In the data rows, the value 500 means zero.
Here is a table of points, one per row:
[531, 632, 446, 507, 424, 770, 566, 706, 765, 380, 706, 527, 462, 595, 406, 678, 458, 364, 662, 524, 594, 454, 617,
 724, 582, 570, 612, 382, 509, 566, 450, 585]
[450, 612, 390, 568, 595, 442, 757, 512, 658, 245, 678, 404, 674, 689, 384, 284, 359, 706, 482, 691, 716, 410, 138,
 281, 848, 333, 208, 681, 398, 598, 466, 802]
[472, 364, 749, 532, 656, 576, 451, 562, 653, 537, 238, 586, 547, 554, 591, 621, 379, 584, 542, 432, 577, 496, 563,
 633, 582, 528, 459, 527, 327, 503, 409, 450]
[681, 527, 467, 666, 658, 335, 217, 681, 519, 258, 272, 505, 726, 489, 409, 467, 596, 307, 257, 471, 491, 554, 438,
 760, 293, 567, 483, 588, 367, 257, 260, 371]
[458, 611, 522, 729, 580, 327, 588, 536, 234, 545, 480, 418, 591, 356, 230, 518, 829, 426, 255, 488, 305, 409, 496,
 650, 288, 434, 454, 183, 450, 491, 394, 416]
[586, 580, 496, 720, 232, 741, 310, 548, 497, 332, 181, 368, 555, 611, 568, 547, 581, 654, 413, 422, 424, 554, 478,
 549, 375, 390, 411, 334, 261, 443, 282, 453]
[574, 572, 554, 179, 457, 727, 111, 642, 329, 325, 745, 072, 294, 748, 334, 656, 547, 541, 685, 272, 542, 602, 374,
 608, 355, 237, 684, 754, 577, 555, 686, 513]
[750, 770, 068, 505, 317, 212, 584, 859, 871, 706, 576, 215, 204, 634, 068, 725, 623, 465, 760, 425, 593, 708, 600,
 633, 421, 625, 550, 346, 677, 516, 424, 635]
[565, 624, 813, 283, 698, 847, 247, 515, 297, 671, 512, 320, 422, 315, 521, 745, 480, 372, 449, 408, 621, 389, 469,
 229, 491, 414, 510, 782, 591, 558, 651, 610]
[635, 507, 048, 368, 668, 815, 613, 827, 620, 495, 444, 220, 376, 208, 192, 501, 575, 335, 730, 322, 424, 640, 585,
 210, 489, 450, 617, 465, 702, 605, 462, 288]
[472, 504, 649, 649, 801, 549, 581, 446, 517, 266, 495, 480, 454, 469, 472, 582, 705, 431, 489, 498, 375, 381, 583,
 443, 415, 421, 464, 234, 397, 572, 402, 477]
[473, 512, 526, 653, 275, 757, 691, 474, 407, 314, 658, 407, 605, 671, 373, 636, 851, 277, 311, 503, 338, 366, 505,
 521, 287, 503, 470, 287, 430, 482, 447, 478]
[561, 586, 583, 723, 401, 701, 379, 461, 524, 873, 530, 369, 671, 237, 615, 503, 604, 343, 495, 470, 496, 574, 452,
 520, 450, 380, 485, 248, 327, 576, 428, 522]
[484, 458, 606, 567, 196, 577, 664, 525, 484, 237, 785, 616, 506, 740, 510, 483, 534, 329, 364, 437, 478, 346, 534,
 721, 432, 563, 645, 596, 511, 492, 371, 363]
[653, 424, 265, 302, 492, 453, 391, 235, 315, 586, 686, 719, 437, 768, 662, 401, 461, 435, 742, 511, 958, 817, 530,
 463, 492, 372, 098, 421, 518, 635, 537, 297]
[562, 418, 574, 497, 629, 337, 619, 473, 577, 629, 275, 604, 536, 816, 616, 501, 432, 396, 485, 364, 437, 381, 626,
 072, 570, 524, 564, 513, 538, 503, 503, 534]
[388, 306, 399, 536, 760, 427, 498, 416, 467, 438, 634, 537, 645, 787, 629, 445, 385, 769, 521, 342, 472, 448, 676,
 646, 545, 443, 462, 447, 570, 380, 555, 650]
[439, 313, 304, 511, 661, 341, 557, 402, 299, 553, 290, 645, 526, 547, 648, 542, 386, 480, 587, 453, 688, 667, 421,
 207, 372, 452, 411, 448, 575, 502, 528, 611]
[654, 440, 656, 497, 728, 562, 600, 519, 595, 545, 555, 568, 319, 483, 545, 230, 221, 598, 362, 599, 265, 657, 598,
 622, 518, 796, 478, 521, 599, 674, 594, 455]
[481, 589, 561, 250, 615, 173, 289, 746, 344, 352, 462, 180, 285, 381, 373, 638, 564, 359, 612, 340, 533, 626, 440,
 623, 430, 285, 642, 679, 588, 580, 624, 479]
[374, 387, 413, 493, 637, 391, 584, 406, 530, 490, 301, 543, 591, 380, 643, 480, 414, 640, 503, 395, 528, 349, 630,
 515, 422, 521, 584, 469, 552, 519, 519, 656]
[639, 548, 393, 425, 705, 305, 639, 345, 411, 203, 586, 721, 461, 216, 717, 572, 495, 325, 707, 476, 632, 594, 435,
 462, 437, 551, 446, 455, 453, 702, 487, 453]
[246, 603, 689, 428, 505, 626, 360, 374, 529, 502, 376, 637, 497, 442, 563, 593, 519, 249, 600, 554, 397, 429, 458,
 322, 561, 486, 610, 623, 622, 415, 594, 398]
[475, 568, 471, 718, 401, 756, 319, 601, 404, 484, 603, 482, 661, 308, 286, 437, 599, 545, 336, 457, 428, 484, 480,
 108, 213, 508, 425, 409, 329, 384, 257, 415]
[194, 780, 588, 302, 328, 556, 388, 340, 376, 752, 269, 505, 439, 475, 646, 638, 557, 786, 598, 619, 408, 253, 281,
 726, 415, 416, 637, 705, 785, 134, 773, 258]
[358, 494, 559, 531, 747, 458, 641, 557, 542, 776, 832, 595, 531, 540, 465, 507, 616, 562, 240, 430, 517, 383, 545,
 702, 427, 583, 590, 571, 490, 522, 344, 367]
[141, 885, 675, 308, 614, 440, 192, 281, 203, 336, 762, 454, 374, 424, 605, 685, 593, 717, 629, 671, 426, 251, 087,
 265, 432, 496, 620, 740, 992, 000, 908, 123]
[410, 592, 504, 635, 277, 261, 438, 457, 353, 492, 380, 409, 550, 791, 420, 523, 736, 236, 255, 492, 396, 367, 486,
 486, 369, 480, 559, 206, 428, 595, 395, 439]
[370, 291, 642, 500, 130, 169, 600, 497, 425, 429, 549, 547, 680, 172, 572, 529, 285, 368, 559, 457, 506, 547, 632,
 754, 538, 524, 509, 520, 513, 388, 522, 595]
[647, 191, 364, 491, 361, 408, 333, 673, 567, 763, 785, 670, 229, 388, 659, 184, 456, 723, 302, 761, 251, 463, 526,
 454, 703, 742, 376, 542, 459, 604, 645, 610]
[547, 519, 669, 384, 254, 391, 614, 422, 715, 231, 407, 563, 470, 203, 632, 381, 527, 468, 493, 377, 681, 556, 825,
 268, 734, 489, 501, 538, 405, 560, 515, 309]
[709, 316, 450, 487, 323, 769, 400, 632, 588, 265, 282, 614, 151, 489, 554, 123, 343, 631, 211, 994, 220, 789, 620,
 519, 599, 999, 504, 496, 599, 662, 769, 705]
[344, 301, 381, 546, 698, 460, 580, 333, 437, 543, 669, 495, 608, 301, 627, 452, 344, 249, 497, 431, 448, 552, 632,
 384, 529, 495, 505, 504, 576, 316, 487, 686]
[403, 561, 404, 466, 517, 485, 743, 419, 590, 734, 198, 489, 648, 771, 409, 316, 466, 620, 710, 663, 441, 406, 314,
 539, 686, 517, 571, 574, 494, 406, 479, 441]
[682, 375, 392, 310, 365, 516, 423, 254, 339, 653, 257, 708, 468, 392, 578, 433, 485, 617, 692, 495, 945, 814, 581,
 709, 574, 357, 154, 468, 538, 569, 523, 310]
[728, 377, 608, 476, 539, 480, 467, 640, 604, 731, 737, 647, 158, 594, 399, 511, 436, 734, 475, 949, 454, 693, 498,
 513, 619, 644, 995, 359, 141, 413, 557, 871]
[590, 478, 686, 495, 501, 357, 432, 519, 806, 721, 677, 536, 637, 432, 662, 540, 429, 544, 501, 402, 479, 527, 561,
 240, 518, 481, 457, 557, 315, 539, 411, 408]
[468, 510, 609, 620, 260, 708, 645, 543, 397, 759, 476, 538, 564, 499, 380, 547, 654, 768, 380, 378, 424, 347, 505,
 692, 396, 541, 514, 439, 498, 560, 357, 441]
[530, 453, 226, 530, 358, 346, 567, 444, 770, 307, 363, 532, 523, 188, 396, 266, 334, 275, 455, 533, 638, 119, 000,
 642, 820, 241, 095, 701, 394, 535, 472, 838]
[434, 338, 396, 509, 241, 503, 533, 357, 420, 296, 641, 625, 678, 508, 617, 583, 355, 833, 552, 358, 464, 572, 561,
 443, 513, 455, 515, 478, 579, 491, 486, 644]
[407, 442, 543, 506, 749, 681, 638, 464, 534, 735, 231, 614, 562, 711, 632, 529, 393, 272, 510, 394, 440, 478, 579,
 671, 554, 522, 512, 543, 465, 485, 542, 577]
[437, 643, 664, 597, 647, 264, 752, 357, 490, 514, 417, 319, 684, 680, 391, 467, 392, 665, 594, 739, 550, 549, 670,
 469, 705, 624, 616, 666, 462, 800, 485, 465]
Along one direction, these points spread out more than along any other. Take the direction at right angles to it along which they spread out most. Go by this last direction. Where along it does each point below lie, from 0 to 99? 50 is the average, and the first point above lies past it. One standard deviation of the points above along it is 16.
[709, 316, 450, 487, 323, 769, 400, 632, 588, 265, 282, 614, 151, 489, 554, 123, 343, 631, 211, 994, 220, 789, 620,
 519, 599, 999, 504, 496, 599, 662, 769, 705] ~ 37
[403, 561, 404, 466, 517, 485, 743, 419, 590, 734, 198, 489, 648, 771, 409, 316, 466, 620, 710, 663, 441, 406, 314,
 539, 686, 517, 571, 574, 494, 406, 479, 441] ~ 41
[481, 589, 561, 250, 615, 173, 289, 746, 344, 352, 462, 180, 285, 381, 373, 638, 564, 359, 612, 340, 533, 626, 440,
 623, 430, 285, 642, 679, 588, 580, 624, 479] ~ 50
[682, 375, 392, 310, 365, 516, 423, 254, 339, 653, 257, 708, 468, 392, 578, 433, 485, 617, 692, 495, 945, 814, 581,
 709, 574, 357, 154, 468, 538, 569, 523, 310] ~ 29
[407, 442, 543, 506, 749, 681, 638, 464, 534, 735, 231, 614, 562, 711, 632, 529, 393, 272, 510, 394, 440, 478, 579,
 671, 554, 522, 512, 543, 465, 485, 542, 577] ~ 47
[458, 611, 522, 729, 580, 327, 588, 536, 234, 545, 480, 418, 591, 356, 230, 518, 829, 426, 255, 488, 305, 409, 496,
 650, 288, 434, 454, 183, 450, 491, 394, 416] ~ 83
[434, 338, 396, 509, 241, 503, 533, 357, 420, 296, 641, 625, 678, 508, 617, 583, 355, 833, 552, 358, 464, 572, 561,
 443, 513, 455, 515, 478, 579, 491, 486, 644] ~ 41
[565, 624, 813, 283, 698, 847, 247, 515, 297, 671, 512, 320, 422, 315, 521, 745, 480, 372, 449, 408, 621, 389, 469,
 229, 491, 414, 510, 782, 591, 558, 651, 610] ~ 41
[561, 586, 583, 723, 401, 701, 379, 461, 524, 873, 530, 369, 671, 237, 615, 503, 604, 343, 495, 470, 496, 574, 452,
 520, 450, 380, 485, 248, 327, 576, 428, 522] ~ 67
[586, 580, 496, 720, 232, 741, 310, 548, 497, 332, 181, 368, 555, 611, 568, 547, 581, 654, 413, 422, 424, 554, 478,
 549, 375, 390, 411, 334, 261, 443, 282, 453] ~ 72
